In the rows, zero is written as 128.
A state moves one step at a time under one of 6 hidden systems, and each row is a state written as 18 numbers. Each run below is a few steps of one system.
trace 1, dezi:
[[ 82 143 121 121 154 160 130 125 148 128 185 153  80 144 131  89 187 142]
 [139 136 120 152 124  95 169 155 142 145 121 134  68  64 100 144 173 143]
 [159  93 121 123 131  68 152 127 122 163 156 126 139  84 124 111  74  79]
 [114  65 167  91 128 139 143  60 102 142 156 132 159 143 131 128 107 156]
 [126 142 145 155 136 150 100 101  48 120  79 114 142 112 131 124 154 185]
 [ 89 177 123 156 140 147  67 178  93 140 149 129 142  98 140 135 112  89]
 [ 85 152 153  97 121 121 129 139 182 107 161 117 143 119 118 207 138 108]
 [167 160 130 113 115  66 158 120 151  77 105  69 144 147 123 135 112 153]
 [159 112 117 137 108 143 127 170 118 115 157 113 132 189 142  72  69 150]
 [128  73 136 154 127 193 132 163 139 103 119 187 136 156 110 148 149 154]
 [125 135 111 176 166 110 131 118 150  89  72 167 137 104 126 111 169  81]]
trace 2, pep:
[[147 140 152 154 132 141 122 150 109 142 183 162 138 144 175  59  87 111]
 [114  91 120 147  96 155 124 153 148 185 150 154  82 114  98 175 103  92]
 [120 108  91 136 117 126 123  82 100 118  38  96 119 132  93 164 133 134]
 [118 110 141  78 166 120 130  89 132 104 122 124 174 138 158  81 174 172]
 [123 174 156 124 143 116 148 188 141 116 204 138 118  97 135 130 159 145]
 [155 183 117 183 107 125  98 169 111 142 109 124 118 116 142 138  78  74]
 [135  76 124 116 110 143 116  66 156 164 110 134 142 177 127 133  85  87]
 [107  76 129 104 122 132 170  99 121 100 139 108  97 144  80 146 149 190]
 [121 145 115 133 156 133 122 181  70  93  93 134 141  93 149  95 166 178]
 [130 160 142 119 156 132 107 153 166 153 141 177 163 102 168 128 160  65]
 [138 170 145 162 103  95 142  82 168 137 152 106  91 137 100 163 104  84]]
trace 3, nito, 11 rows:
[[ 99 152  95 151 152 123 130 106 114  52  89 132 129 162 140  82 119 100]
 [127 144 149 106 110 130 142 154 171 170 179 161 118 134 188  98  96  95]
 [128 128 144 103 104 134 155 161 132 135 115 110 101 102 124 163 174 216]
 [160 122  93 171 144  81 111 148 115  94  63 107 153 107 114 103 117 111]
 [174 110 131 130 105 151 151 122 128 165 155 169 125 159 131 146  66  68]
 [103 135 133 125 127 168 167  96  81 119 146 141  64 141 114 122 165 185]
 [ 88 135  84 130 165  98  96 157 121 130 103 120 131  85 151  65 149 111]
 [151 100 126  55 114 126 147 153 162 161 124 146 168 121 148 177 106  95]
 [159 148 157 120 126 115 184  81  91  73 119 109 127 142 117 149 138 180]
 [129 177 128 184 138  93 101 134  89 136 144 112 116  95 139  81  94  93]
 [ 96 121 115 102  89 181 108 161 129 181 122 145 104 125 132 187 106 108]]
trace 4, mopek, 11 rows:
[[ 62 144 150 100 143 105 119  84 152 139 181 102 116  93 109 157 161 126]
 [136 171 131 143 117  87  91 150 105 114 124  45 141 105 101 162 114 149]
 [119 109 139 148 106 134  98 171 101 124 173 111 154 147 132 118  43 115]
 [101 102 166 128 102 175 156 145 143  82 157 158 129 163 119 176 120 159]
 [108 142 135 155 110 142 118 157 148  90  38 149 144 109 155 165 142 135]
 [ 88 123 130 122 140 114  90 114 187 131 108 139 160 137 183  75 125  96]
 [132 133 146 148 155 108 118  88 174  91 153  99 128 166 108  85 180 167]
 [173 114 108 211 154 116 106 131  95 106 106 123 132 122  77 105 135 121]
 [117  62 108 139 143 118 149 105 126 125 152 159 131 124  89 131  86  61]
 [106  91 128  94 111  94 194  93 140 104 104 110  99 107 101 169 130 152]
 [108 116 141 133 109  88 128 140  95 150  75 104 126  56 159 106 106 165]]
trace 5, pesov:
[[117 118 127 115  99  98 143 132 141 171 195 107  95 118 119 131  65  92]
 [ 82  86 142  90 114 110 146 130  84  98 141 103 161  96 117 172  80 151]
 [112 121 144 135 154 132 119 103  47 114  80 149 172  96 165  97 122 140]
 [130 156 137 115 128 173 136 116 143 151  75 193 124 130 188 121 170 119]
 [144 165  85 138 108 155 130 156 167 110  78 125  86 171 115 167 157 121]
 [159 118  59 137 130 105 115 141 145 138 141  81  95 169  89  90 105 105]
 [126  94 120  66 142  97 164 142 138 138 209 110 127 125 117  98 116 139]
 [111 135 167 127 146 101 176 138  80  65 169 142 153  83 129 143 117 141]
 [127 141 166 173 127 129 139  92 101 119  97 178 146 101 164 127  93  78]
 [121 104 136 116  90 167 133  82 158 155  61 153 123 156 150 166 124 124]
 [153 109  80 128 125 154 120 123 114 132  70  95  98 159  86 141 169 176]]
trace 6, pep (11 x 18):
[[ 46  83  98  91 118 132 100 159 117 141 103 123 137  92 148 120  96 126]
 [105 136 140  71 117 113 162 134 156  97  89 134 160  99 146 203 141 121]
 [164 190 179 135 113 120 171  96 121  91 112 137 134 146 173 124 128 155]
 [156 137 163 157 103 165 120 142 142 179 163 157  96 158 164  84 124 156]
 [132 117  80 146 107 166  96 167 158 176 121 126  77 150  87 154 144 118]
 [116 117  59 123 154 122 107 104 140  86  65 100 133 165  93 123 150 106]
 [ 98 103 126 100 169  83 156 115 158  67 153 127 152 131 139  70 140 131]
 [134 134 149 142 119  82 172 194 131 112 167 140 114  66 139 115 108 131]
 [190 132 130 150 103 119 136 145 101 175  88 150 136  98 149 146  82  90]
 [166  98 127 101 124 152 142  40 120 184 117 144 120 158 116 143 135 112]
 [ 97 133 114 106 141 142 134  87  87 135 154  94  79 140  96 112 172 188]]
trace 7, dezi:
[[188 139 155 179 111 143 161  76 140 142  95 161  95 141 107 157 153 130]
 [160 130  76 162 158 124 108  88  96 150 134 124 112 149  86 103 116  64]
 [ 70  94  93  79 160 148 120 104 122 145 178 119 109 139  94 121 163 127]
 [106 127 112  90 139  98 156 153 104 128  95 107 112  62 127 130 179 179]
 [125 138 140 115 109  92 141 174 100 158 132 129 135  70 180 107  69 112]
 [115 100 192 114  85 148 133 100 135 149 137 147 157 133 153 181  78 132]
 [156 151 143 154 124 138  95  74 103 104  64 101 167 155 118 162 131 138]
 [114 186  93 136 148 160  63 143 111 115 146 103 141 180 133 102 125 100]
 [ 93 150 111  99 127 161 135 185 174 104 160 129 100 150 108 170 170 138]
 [163 136  95 123 125  75 186 175 166  89  95 124 113 110 121 128 135 125]
 [148  84 123 126 111 102 163 132 157 131 140 144 121 154 159  63  61 111]]
trace 8, Gebi:
[[151 115 140 171 121  86 157 132 140  83 102 112 124  93  70 186 134 133]
 [181 158  70 102 133 106 126 112 108 170 142  87 107 155 104 112 104  85]
 [149 110 174  80 116 156 144  92 115 173 148 139 142 147 170 114 135 185]
 [108 112 137 178 128 165 140 115  70  93  60 174 121 111 129 146 138 142]
 [ 85 153  65 108 125 124 123 182 133 152 114 128  80  98 138 122 123  85]
 [133 122 168  78 105  82 149 138 191 136 131 106 159 102 153 160 124 147]
 [193 170 147 187 123 109 132  97 104  94  93 109 143 149 116 139 108 125]
 [159 165 101 127 119 175 112 160  89 184 176 126  82 154 126 109 126 133]
 [111  61 144  84 110 175 147 138 139 137 122 164 140 133 124 178 146 167]
 [110 129  83 137 132 117 149 102 136  72  40 135 118 144 129 127 121  97]
 [115 178 110 108 116  89 124 154 150 156 134  85  86 117 164  67 131 151]]
trace 9, pesov (11 x 18):
[[197 126 130 164 137 124 104 177  94 129 142 119 160 139 135  75 109 160]
 [139 135 152  96 145 167 117 133 142 150 202 167 166 158 146 136 133  92]
 [ 54 140 145 153 135 148 120 107 138  61 146 131 117 143  93 171 139 120]
 [105  81 136 206 124 101  99 109 146 134  94 129 113 102 116  77 113 131]
 [172  76 154  95 121 116 127 141 184 169 114 136 174 119 146 136 154 162]
 [176 183 147 125 150 132 120 116 109  95 139  93 162 151 104 168 175 158]
 [128 177 145 182 131 140  96  92 107 165 180 126  89 144 124  95 121 105]
 [ 68  97 147 122  89 141 112 157 167 170 161 133 103 104 120 168 111 127]
 [106  99 118 136 137 104  84 163 108  92  90  81 183  95 100 159 120 151]
 [143 146 139 116 160 119  89  95 118 144 113 121 179 134 180  58 143 132]
 [119 179 171 110 109 171 141 143 166 123 149 152 110 158 176 136 165 167]]
trace 10, nito:
[[156 145 149  92 130 135 139  78 138 161 105 116 120 140 154 112 190 192]
 [181 172  94 135 163 100  89 168 113 126 132  80 158 123 112 104 154 128]
 [139 120 101 117 113 135 136 169 130 105 168 114 138 153  89 182  69  80]
 [ 65 103 150 140  98 137 171  92 109  72 134 134  93 150 129 126  87 160]
 [ 94 120 158 163 128 123 103 124 129 161 113 149 127  91 184  54 130 148]
 [165 115 133 110 131 155 106 169 145 186 103 158 157  97 133 167 176 130]
 [174 140 103 129 157 117 159 104 128  71 102 124 136 148  78 170 170 116]
 [130 160 113 144 138  88 148  87 133 116 178 109  98 153 117  90  85  66]
 [ 79 119 133  93  85 146 118 131 120 187 170 100  84 129 143 124  97 160]
 [ 92  98 119 113 131 145  89 156 100 106  69 107 160 116 139 118 144 194]
 [169 117 145 144 155 123 127 158 133  92 114 175 208 125 155 128 115  88]]
trace 11, mopek, 11 rows:
[[186 185 130 136 146 157 126 176  96  98 169 140 157 156 124 147 136 116]
 [151 157  98 139 106 164 150 156 147 114 122 164  97 180 137 147  94  71]
 [129  97  93 100  96 162 137 134 190 162  85 144  88 169 138 136 143 135]
 [154 100 107  85 150 136 111 135 140 158  73 128 158 125 151  97 186 169]
 [169 146 113 103 190 113 140 121  95 124 145 150 161 125 156  61 163 116]
 [164 174 114 147 151 118 176 115 112 123 177 151  74 137 112 101 144  94]
 [168 132 100 153 104 124 145 130 133 191 128 128  63 117  89 161 122  97]
 [151  83 109  67 106 135 120 112 114 205 114 109 138 119 118 166 107 129]
 [126 130 124  44 131 141 151 124  66 132 124 112 154 126 162 129 128 175]
 [107 194 133 112 137 150 146 174  71 117 151 148 107 108 174 104 141 148]
 [127 196 143 142 123 148 115 173 163 163 174 155 100 114 146 147 146  91]]
trace 12, Gebi (11 x 18):
[[141 126 117 147 161 134 100 118  92  93 140 107 161 126  57 186 153 120]
 [140 127  73  69 165 143 126 136 104 126 161 124 157 174 135  91 112  91]
 [ 83  92 176 116 119 138 148 116 133  91 150 149 145 146 176  83 106 175]
 [ 70 116 134 215 122 125  91 130 115  95 105 123 111 103 102 122 106 126]
 [118 127  96 125 141 114  69 159 176 180 156 105 133 112 114 121 137  77]
 [169 117 175 110 150 111 139 104 190 120 153 150 189 141 138 134 159 122]
 [143 166 138 182 160 135 153  91  96  67 151 150 112 161 106 110 144 115]
 [ 73 123 101  98 141 152 120 139  90 143 198 111  84 126  98 121 138 139]
 [ 84  52 134  83 141 121 110 105 128 118 112 118 190 114 120 153 124 140]
 [123 142 119 159 153 102 101 108 128  95  84 134 166 134 166  66 101  86]
 [105 165 168 163 124 120 108 171 149 148 191 136 112 102 161  82 127 135]]

Which system made each run below?
trace 13:
[[117 124  70  64 168 125 130  98 122 105 136  89 131 164  98 117 164 132]
 [113 152 121 136 153  95 171 132 114 108 167 129  78 104 133  61 152 148]]

pesov
trace 14 (2 x 18):
[[112 179 111 165 150  82 107  94 116 152 118 111 101  87 134  85 134  84]
 [123 139  99  67 103 160  97 134 139 202 123 111 124 141 139 169 113 101]]

nito
trace 15 (2 x 18):
[[110  97 144 135 136 149 113 147  54  90 130 108 160 122 120 116 118 202]
 [106 109 143 170 155 132 105 163 104 101 131 179 176  84 143 122 113  87]]

nito
trace 16:
[[169 162 167 143 155 103 157  95  73 110 119 129 147  91 142 108 162 168]
 [114 158 148 176 122 140 116 137  64 137 185 133 109 114 130 114  73 105]]

dezi
trace 17:
[[168 140  88 119 150  90 121  90 113 165 105 104 128 130 141  63 114  90]
 [160 136 108  59 122 164 133 144  84 177 177 117 132 156 130 146 105 125]]

nito
trace 18:
[[143 156 198 135 103 131 149 146 155 130 160 149 144 105 139 202 127 129]
 [184 154 142 161 123  97 155  88 115  81 118 107 152 154 103 158  89  99]]

dezi
trace 19 (2 x 18):
[[146 138 134 167 169 164 107 154 142 104 142 164 135 150 129  86 199 149]
 [127 163 132 180 155 115 158 150 149 112 163 175  87  97 115 114 171  96]]

dezi
trace 20:
[[117  96 128 105 131 170  94 164  92 185 178 120 126 128 125 104 141 181]
 [ 90 148 124 121 170 144  95 188 111 110 163 147 159  85 124 147 173 121]]

pesov
trace 21, 2 rows:
[[160 159 154 138 133 135  71 145 127 176 168  88 141 129 130 104 162 179]
 [144 153  95 127 139 157  64 172 127 143 170  99 149 164  96 152 125  95]]

pep
trace 22 (2 x 18):
[[127 145  62  92 139  99 139 106 166 147 130  88  76 148 103 104 152 105]
 [131 135 114  99 122  73 181 160 132 122 175  89  89 103 120 101 110 159]]

pesov
trace 23 (2 x 18):
[[121 118 161 132 156  69 116 134 116 145 152 117 168  43 128 116 136 130]
 [125 183 193 119 122 110 120 108 134 133 112 126 178  89 186 155 127 128]]

pesov
trace 24:
[[170 139 147 160 114  84 136  81 101 179 126 119 116  95 139  98  83 100]
 [115 107 160 122 115 151 129  54  90 178 177 121 100 135 105 143 107 141]]

mopek
trace 25 (2 x 18):
[[ 93 142 158  63 129  95 130  97 178 160 154 115 151 102 173 126 143 116]
 [141 167 183 170 144 105 121  93  99  78 112 117 179 106 131 147 138 140]]

Gebi
trace 26:
[[ 86 143 101 156 134 147 117 117  97 121 138 134  86 156 150  51 101 111]
 [ 77  97 128 141 108 161 103 150 165 170 130 139  83 107 102 163 166 152]]

dezi
trace 27:
[[119 160 163 114 136  95 158  99 101 155 208 114 106  92 135 107 124 135]
 [122 158 121 123  94 131  97 163  72 187 140  90 116  96 143 139  81 134]]

pep
trace 28:
[[ 83 128 161 132  75  95 142 106 154 125  99 101 109 120 174 114  71 149]
 [ 86 110 193 159 113 147  82 105 131 150 136 120 138 114 148 110 141 195]]

mopek
trace 29:
[[ 98 152 173 128 110 126 159 167 134  78 183 141 133 133 172 111  88 148]
 [ 96 131 173 167  93 109 136 176 148 131 109 139 106  62 151 142 128 166]]

nito
trace 30:
[[141  95 148 106  97 153 154 119  84 169 146 163 129 126 158 136  61 110]
 [108 111 132 104 103 178 157  94  89 164 105 154  85 118 117 183 145 150]]

pep
trace 31 (2 x 18):
[[ 91  74 116 127 169 130  90 118  91 139 186 124 150 104  80 126 128 104]
 [ 61  78 145  91 152 137 113  82 117 123 154 137 170 107 114 160 131 112]]

nito
trace 32:
[[131 173 149 147 168 145  65 144 144 108 150 118 179 136 132 125 188 139]
 [142 124 116 137 173 142 134 190 119  70 183 149 162 143 100 126 153 126]]

Gebi
trace 33 (2 x 18):
[[102 148 196 160 102  81 136 112 162 140 152 108 110  79 146 132 127 161]
 [139 126 139 172 103 121  66 124 136 181  72  93 130  98 116 155 134 142]]

nito
trace 34:
[[ 85 135  95 136 132  97 121 112 194 104 138 102  97 140  88 139 129  74]
 [139 149 139  99 152  87  98  78 166 139 161  63 150 148 117 105 160 148]]

Gebi
trace 35 (2 x 18):
[[149 107 149 106 130 182  97 157  92 180 150 159 171 129 153 139 135 150]
 [113 100 126 142 129 173 157 151 130  80  93 202 146 142 145 156 126  98]]

Gebi
trace 36, 2 rows:
[[ 90 144 138 144  89 115  90 184 183 169 145 114 105 100 148 138 104 113]
 [167 122 104 120  88 120 122 137 164 122  73  95 146 163 115 183  88 112]]

pep
trace 37 (2 x 18):
[[118  53 126 121 168 145 148  98 133 124 155 175 134 139 112  84 168 142]
 [150 133 115 136 166  93 175 107 110  93  98 142 121  77  94 145 189 125]]

mopek
